One turn moves each row of this set onto another row. After a few examples, where does it send each row asked below?
les: [-0.08 -0.21 -0.04  1.26 -0.49  0.71 -0.73  0.50 -0.85 -0.18 -0.59  0.48
 -0.03  0.38 -0.73 -0.08  1.02  1.32 -0.50  0.31 -0.36 -0.06  0.39  0.15
  1.68 -1.93  1.72  0.74 -0.40 -0.89  0.44 -0.03  0.01 -0.19 -2.00  2.63
 -0.77 -0.50  1.92 -0.95  1.47 -0.61  2.07 -0.38 -1.35  1.13  0.32  0.57
  0.49 -0.42  0.26  0.19  0.52  0.48  0.04 -0.03]
virog: [-0.25 -1.21  0.49  2.42  1.44 -0.60 -0.92  0.69  0.53 -0.64  1.88  0.61
  0.65 -0.59  0.17  2.04  0.29 -1.75 -1.31 -0.33 -1.00  0.94 -0.72  1.39
  0.39 -0.86  2.63  0.35 -1.40 -1.95  0.04 -0.28  0.42 -1.46 -1.15  1.14
 -1.19 -0.68  1.52 -1.07  0.13 -1.04  1.41 -0.90  1.03 -0.67 -1.28  0.04
  2.42  0.74  0.34  0.42  1.52  1.38 -0.46  1.50]
fopim: [-0.37 -0.10 -1.78 -0.81  0.19  1.11  0.07  1.41 -0.83 -1.36  1.94 -1.05
  1.66  1.85 -0.83 -0.25  1.86 -1.13  1.08  0.22 -0.90 -0.62  2.14 -1.13
  2.20  0.48  0.14 -1.07 -0.22 -1.60 -0.69 -0.27  0.30 -0.61 -0.68  0.28
 -0.51 -1.96  0.20 -0.57  2.00 -0.47 -0.20 -0.32  0.93 -0.25  0.31  0.45
  0.47  0.97 -1.10 -1.69 -0.05 -0.96 -1.12  0.61]
dosu: [-2.64  0.52 -0.85  0.46  0.81  1.43 -1.54  1.07 -0.23 -0.07  0.40 -0.87
  0.26 -1.90 -0.18  0.96  1.92 -0.87  0.36 -0.42 -1.22 -1.08  0.39  0.44
  1.78  1.15  2.12 -0.98  1.36 -2.57 -0.38  0.26  0.61 -0.22 -1.35  1.29
 -1.06 -2.37  1.28 -0.23 -0.22  0.10  2.12  0.16  0.34  1.16 -0.13  0.85
  1.23  0.49 -0.58  0.20  0.15 -3.19 -1.46 -0.20]
Buvo: [ 0.78 -1.18 -1.27  1.88  0.66 -0.53 -1.57 -1.22 -0.29  0.27 -0.36 -0.07
 -1.24 -0.76 -1.53 -0.67  0.37 -1.61 -1.04  0.50 -1.18 -0.27  0.89  0.49
  1.73  0.35  1.67 -0.17 -0.18 -0.27  0.83  0.48  0.70  0.45 -1.25 -0.33
 -0.75 -1.81  1.22 -1.27  0.15  0.08  0.02 -2.76  0.06 -0.56 -0.89  1.72
  0.25  0.53 -1.00 -0.45 -0.31  1.41 -1.73 -0.29]
musu: [ 0.75 -0.38 -1.39  1.25  1.70  0.64 -0.60 -1.51 -0.33 -1.93 -0.44  0.42
 -0.74  0.13 -0.04  0.07  0.55 -0.43 -1.40 -0.35 -0.99 -0.48  1.07  2.66
  1.00  0.54  1.55  0.09  0.13 -0.98  1.07  1.00  0.28 -0.16 -1.05 -0.49
 -0.37 -3.76 -0.57  0.16  1.14 -0.91  0.79 -0.75  0.96  0.51 -0.26  1.13
  1.58  0.84 -0.60 -0.99  0.79  1.02 -0.49  0.67]
goz: [-0.37 -1.25 -0.30  1.63  1.04  0.02 -1.77 -0.58 -0.17 -1.27 -0.59 -0.54
  0.51 -0.28 -2.11 -0.07 -0.47 -1.90 -0.37 -1.10 -1.18 -0.35  0.81  0.69
  1.62  1.51  2.16  1.06 -0.01 -1.90 -0.19  1.30  0.68  1.42 -0.79 -1.16
  0.34 -2.89  0.99 -0.77  0.39 -0.72  1.74 -1.55  1.10  0.84 -0.75 -0.68
  1.90  0.40 -1.54 -0.47  0.98  1.87 -1.19 -0.07]
rilum: [-0.20  0.43 -0.82  3.95  2.79 -0.21 -0.82  0.22  0.32  0.23 -0.36 -1.23
  0.40 -1.23 -0.05  1.59  2.30 -1.42 -0.04 -2.17 -0.84 -0.40  0.39  1.00
  0.25 -0.53  1.96 -0.05 -0.89 -1.97 -0.30 -0.72  0.91 -1.03 -0.78  1.56
 -1.35 -0.59  0.52 -0.14  0.50 -1.00  1.17 -1.39  1.32  1.02 -0.83  0.85
  1.33  1.21  0.14 -0.19  1.05  2.18 -0.40  1.04]
duded: [-1.80  1.27 -1.92  0.25 -0.32 -0.39 -1.04  0.91 -0.20  0.41  0.36 -1.76
  0.08  1.19 -0.60  0.59  0.68 -1.04  1.49 -0.63 -1.43  0.54  0.14 -1.04
  0.87 -0.63  1.09  1.76  0.74 -1.34 -0.57 -0.45 -1.05  0.10 -0.27  2.77
 -0.36 -0.29 -0.69 -1.52  2.04 -1.11  0.88 -1.36  1.53 -0.02 -0.28 -0.13
 -0.21  0.89 -1.07 -0.93  1.73 -1.12 -0.83  2.04]
Zenal: [ 1.17 -0.05 -0.85  0.71  0.93 -0.44  1.11 -1.42 -0.16 -1.98  0.41 -0.22
 -0.01 -0.61 -1.22  1.85  0.44 -0.41 -0.35 -0.52 -1.60  0.54  0.46  1.84
  1.82 -0.73  2.62  1.12  1.08 -1.51 -0.14 -2.87 -0.28  0.36  0.12  1.53
 -1.51 -0.17 -0.33 -0.68  1.33 -0.31  1.91 -0.91  0.67 -0.62 -0.81  1.18
  2.04  1.03 -0.54 -0.75  0.68 -1.25 -0.11  0.50]
Vifog: [-3.11  0.86 -1.92 -0.09  0.36 -0.91 -0.22  1.74 -1.41 -1.00 -0.53 -0.73
  0.38  0.20 -0.32  2.01  0.27 -1.36  1.09 -0.68 -1.30  0.57  0.51  0.86
 -0.09  0.33  0.15  2.29 -1.49 -1.70  1.39  0.22 -0.23 -0.64 -0.82  1.07
 -0.24 -1.53  2.07 -0.35  2.07 -0.93  2.01  0.22  1.30 -0.62 -0.56  1.18
  0.99  1.08 -1.29 -3.17  2.08 -0.71 -1.51 -0.32]
par: [-0.61  1.01 -0.14  2.40  1.47  0.44  0.03  0.78 -0.71 -0.38 -0.15  0.82
  0.25 -0.08 -0.36  0.86  0.19 -0.80 -0.02 -0.05 -0.71  0.99  0.45 -1.86
  1.45  0.56  1.21  2.71 -1.71 -1.19 -0.17  1.47 -0.38 -0.40 -1.36  1.41
  0.75 -1.05  1.69 -1.02  2.65  0.10  2.21 -1.65 -0.80  1.68 -1.25  0.13
  0.38  0.43 -1.36 -0.76  1.51  0.97 -1.52 -0.26]
Vad: [ 0.05  0.89 -0.74  2.43  0.28 -0.28  0.00 -0.52  0.73 -2.27 -0.84 -0.24
 -0.59 -0.14  0.27  1.15  0.52  0.64  0.18 -0.91 -0.21 -0.69  0.58  0.93
  0.09  0.38  1.57  1.54  0.23 -1.41 -0.37 -0.01  0.48  0.50 -0.87  2.01
  1.43  0.72  1.63 -1.61  2.31 -1.77  0.95 -0.72  0.87 -0.11 -0.69 -0.84
  1.33  0.57 -0.35 -0.99  1.76 -0.57  0.77 -0.61]
demev: [-0.45 -0.25 -0.33  2.28  1.46 -1.17 -1.10 -1.58 -0.55 -1.73  0.63 -0.28
 -0.36  0.87  0.37  0.27 -0.14 -0.66 -0.29 -0.03 -1.71 -0.37  0.46  0.74
  1.79 -0.39  0.33 -0.13  0.44  0.64  0.10  1.16  1.36  0.42 -0.05 -1.24
  0.09 -1.55  1.30 -0.88  1.64  0.01  0.27 -1.23  0.89 -0.32  0.42 -0.26
  1.48 -0.28 -0.65 -0.44  0.54  1.52 -1.34  0.55]
zotiz: [-0.71 -1.24 -1.36 -1.32  1.85  0.02  0.17  2.45 -0.38 -0.86  1.55 -0.60
  1.72  0.83 -1.10  1.05  0.66 -0.90  0.19 -0.07 -0.95  0.55  1.65  1.03
  1.06  0.94  0.46 -0.43 -0.10 -2.14  1.17  0.45  0.34 -0.15 -0.88 -0.61
 -0.09 -1.62  1.63 -1.43  1.63 -1.26  0.10 -0.66  0.01 -1.18 -0.64  0.69
  1.39  1.46 -0.99 -1.37  1.02 -1.96  0.23 -0.17]
nen: [-0.03 -0.05 -1.40  1.91  0.16  0.71  0.78 -1.48 -0.32 -3.39 -0.14 -0.02
  0.65 -0.97 -1.51  0.83  1.25 -1.04 -0.81 -0.60 -1.04 -0.65  1.61  1.03
  0.96  0.20  1.83  2.50 -1.07 -1.53  0.13  0.01  0.00 -1.45 -0.76  3.72
  0.19 -1.83  2.44 -0.90  1.38 -0.76  1.83 -0.81  0.25  1.30 -0.79  1.05
  1.55  1.05 -0.72 -0.80  0.86 -0.18 -2.45  0.18]
rurob: [ 0.20  0.96 -0.36  1.26  1.27  0.18 -0.58  1.39 -2.10  1.21  0.45 -0.40
 -0.15 -0.74 -0.23  0.79  0.18 -0.79 -0.50  0.56 -2.20 -0.38  0.41  1.17
  2.74 -0.33  2.29  1.59 -2.45 -1.85 -0.10 -0.75 -0.74 -0.39 -2.37  0.96
 -1.34 -1.65  1.54  1.04  0.52  0.51  0.37  0.21  0.20  0.86 -0.52  0.51
  0.86  0.24 -1.01 -1.26  0.29  0.84 -2.80 -0.24]
mubuz: [ 0.77  0.26 -0.61  1.93  0.62  0.29 -1.51  0.89 -1.52  0.82  0.39 -1.07
  0.52  0.16  0.46  2.19 -0.71 -0.51  0.49 -0.83 -1.34  0.16 -0.04  0.46
  2.34  0.19  0.06  0.46  0.01 -0.64  0.03 -2.50  0.53  0.76 -0.59  0.84
  0.11  0.39  0.19 -0.46  0.80 -0.28  1.67 -0.47  0.21  0.96  0.00 -0.37
  1.45 -1.43 -0.85 -1.40  0.98 -0.37  0.28 -0.06]
nevag: [-1.29  1.05 -1.65 -0.27  0.18 -0.53 -0.50  1.47 -0.60 -0.51  1.37 -1.88
  0.03  0.49 -0.51 -0.09  2.08 -1.34  1.36 -1.69 -1.42 -0.73  1.69 -0.71
  1.93  1.02  0.34  0.61 -0.35 -1.75 -1.54  0.54  1.19 -1.32 -0.74  0.54
 -0.43 -1.54 -0.72  0.06  1.95  0.14 -0.64 -1.82  0.97  0.39 -1.59  0.97
  1.54  1.67 -0.37 -0.91 -0.86 -0.14 -1.37  0.12]
zib: [-2.20  0.86  0.11  0.30  0.84  0.58 -0.40  0.57 -0.15 -1.37  1.18 -0.25
 -0.21 -1.23  0.16  1.77  1.60 -1.70 -0.32  0.68 -2.08 -0.19  1.71  0.25
  2.07  0.61  1.45 -0.97  1.85 -1.64  0.17  0.88 -0.08 -1.13  0.06  0.98
 -1.27 -0.83  1.79 -1.30  0.55  0.32  1.91 -0.53  0.89  1.26  1.28  1.71
  1.11  1.78 -0.26 -1.11 -0.76 -2.45 -1.99  0.59]
Tof: [-2.35  1.03 -1.70 -1.45 -0.74 -1.04 -1.27  1.46 -0.18  1.02  0.56 -0.82
  0.57 -0.11 -1.05  1.05  0.43 -1.65 -0.02 -0.82 -1.58  0.20  0.47  0.33
  1.17 -0.51  0.23  2.52 -0.53 -1.16  0.45 -0.25 -0.20 -0.66 -1.33  3.78
 -0.80 -1.97  0.12 -0.37  0.62 -0.06  2.17 -0.47  0.83  0.46 -0.21  1.78
  1.15  0.42 -0.60 -1.39  1.21 -0.16 -0.98  0.25]
sulo: [-0.36  0.39 -0.90  2.74  0.48  0.28 -0.06 -0.56  0.29 -1.41 -0.23 -0.13
  0.71 -1.21 -1.14  1.58  1.27 -0.97  1.27 -0.11 -1.26  0.30  1.27 -0.12
  1.41 -0.25  2.25 -1.09 -1.85 -1.67 -1.69 -1.32 -0.23 -1.01 -0.50  0.20
 -0.83 -0.65  0.55  1.38  0.87 -0.77  2.65 -1.07  0.92 -0.25 -0.66  0.02
  1.28  0.30 -0.20 -1.08  0.65  2.54 -1.28  0.68]
lov: [-1.96 -0.69 -1.42 -1.33  1.13 -1.25 -0.85  2.22 -0.49 -0.74  1.17 -1.78
  1.22 -0.58 -1.24  0.74  1.22 -1.25  0.06 -2.24 -1.59 -0.07  1.44  1.59
  1.52  0.42  0.57  1.12  0.03 -1.97  0.48  0.69  1.75 -1.61 -0.51  0.47
 -0.70 -1.78  1.25 -0.93  1.18 -0.56 -0.28 -1.60 -0.09  0.10 -1.73  1.29
  2.42  1.85  0.45 -0.44 -0.12 -1.15 -0.59  0.01]
gero: [-2.50  0.67 -0.26  0.66  0.33  1.17 -1.10  0.69  0.15 -0.32  0.55 -0.52
 -0.94 -1.19  0.28  1.49  1.27 -1.63  1.27  0.57 -1.71 -0.47  0.77 -0.09
  1.04  2.41  1.20 -0.79  1.39 -1.55 -0.83  0.11 -0.37 -0.97 -0.26  0.00
 -0.27  0.11  1.11 -0.97  0.65 -0.44  1.84 -1.88  0.88  0.42 -0.99  0.44
  0.85  0.96 -0.90 -0.35  0.56 -2.92 -1.53 -0.76]
pega: [-1.89  1.46 -0.68  1.20  0.97  0.76 -1.12  1.87 -0.25 -0.99  1.26 -0.27
 -0.88 -0.95  1.04  2.23  0.36 -1.07 -0.03 -0.21 -1.63  0.21  0.60 -0.16
  0.86  1.14  2.11 -0.79  0.39 -2.66  0.30  2.27  0.19 -0.29 -0.50 -0.06
 -0.55 -1.70  0.73 -0.01  1.29  0.06  1.92 -0.47  0.63  1.12 -0.35  0.07
  1.29  1.26 -0.23 -0.90  0.47 -3.50 -1.55  0.67]
Mav: [ 0.35 -0.49 -0.46  1.62  1.56  0.56 -0.62  0.43  0.91 -1.01  0.07  1.58
  1.25 -1.68  0.26  2.41  0.83 -2.20 -0.56  0.31  0.04  0.74  0.45 -0.26
  1.57 -0.40  2.39 -0.79 -1.55 -0.76  0.34 -1.73  0.59 -0.87 -0.85  0.47
 -0.31 -1.07  0.79 -1.14  0.58 -0.97  1.69 -0.49  0.64 -0.76  0.68  0.13
  0.35  1.00 -0.78 -2.33  1.10  1.83 -0.58  0.60]
nir: [-2.17  0.39 -2.06  0.54  0.28  0.16  0.19  0.20 -1.49 -1.63 -0.73 -1.60
  0.65  0.60 -1.17  0.35  1.94 -0.45  1.31 -0.04 -1.27  0.39  0.71  0.92
  0.90 -1.17  1.46  0.95  0.26 -2.17  0.67 -0.83 -1.09 -0.30 -0.66  2.24
 -1.30 -1.20  1.92 -1.28  2.31 -1.47  0.78  0.28  1.42 -0.99  0.25  1.05
 -0.25  1.34 -1.33 -2.03  1.33 -1.56 -1.48  1.77]
suvus: [-0.58  0.37 -0.76  1.53  2.26 -0.23  0.22  0.50 -1.13 -2.12 -0.47  0.08
  0.12 -0.41 -0.31  2.02  0.13 -1.74 -0.14 -1.81 -1.45 -0.29  0.59  0.17
  1.17 -0.61  3.30  2.75 -1.04 -1.96 -0.02 -1.28  0.16 -0.15  0.70 -0.17
 -1.19 -0.89  1.15 -0.58  1.65  0.00  0.69 -1.44  1.13  0.91 -0.67 -1.12
  1.44  2.70 -1.07 -1.85  1.38 -0.29 -3.55 -0.08]

Zenal turns into suvus
Vifog turns into Tof
Mav turns into virog
Now find these:
demev turns into musu
gero turns into zib
Vad turns into nen
fopim turns into zotiz

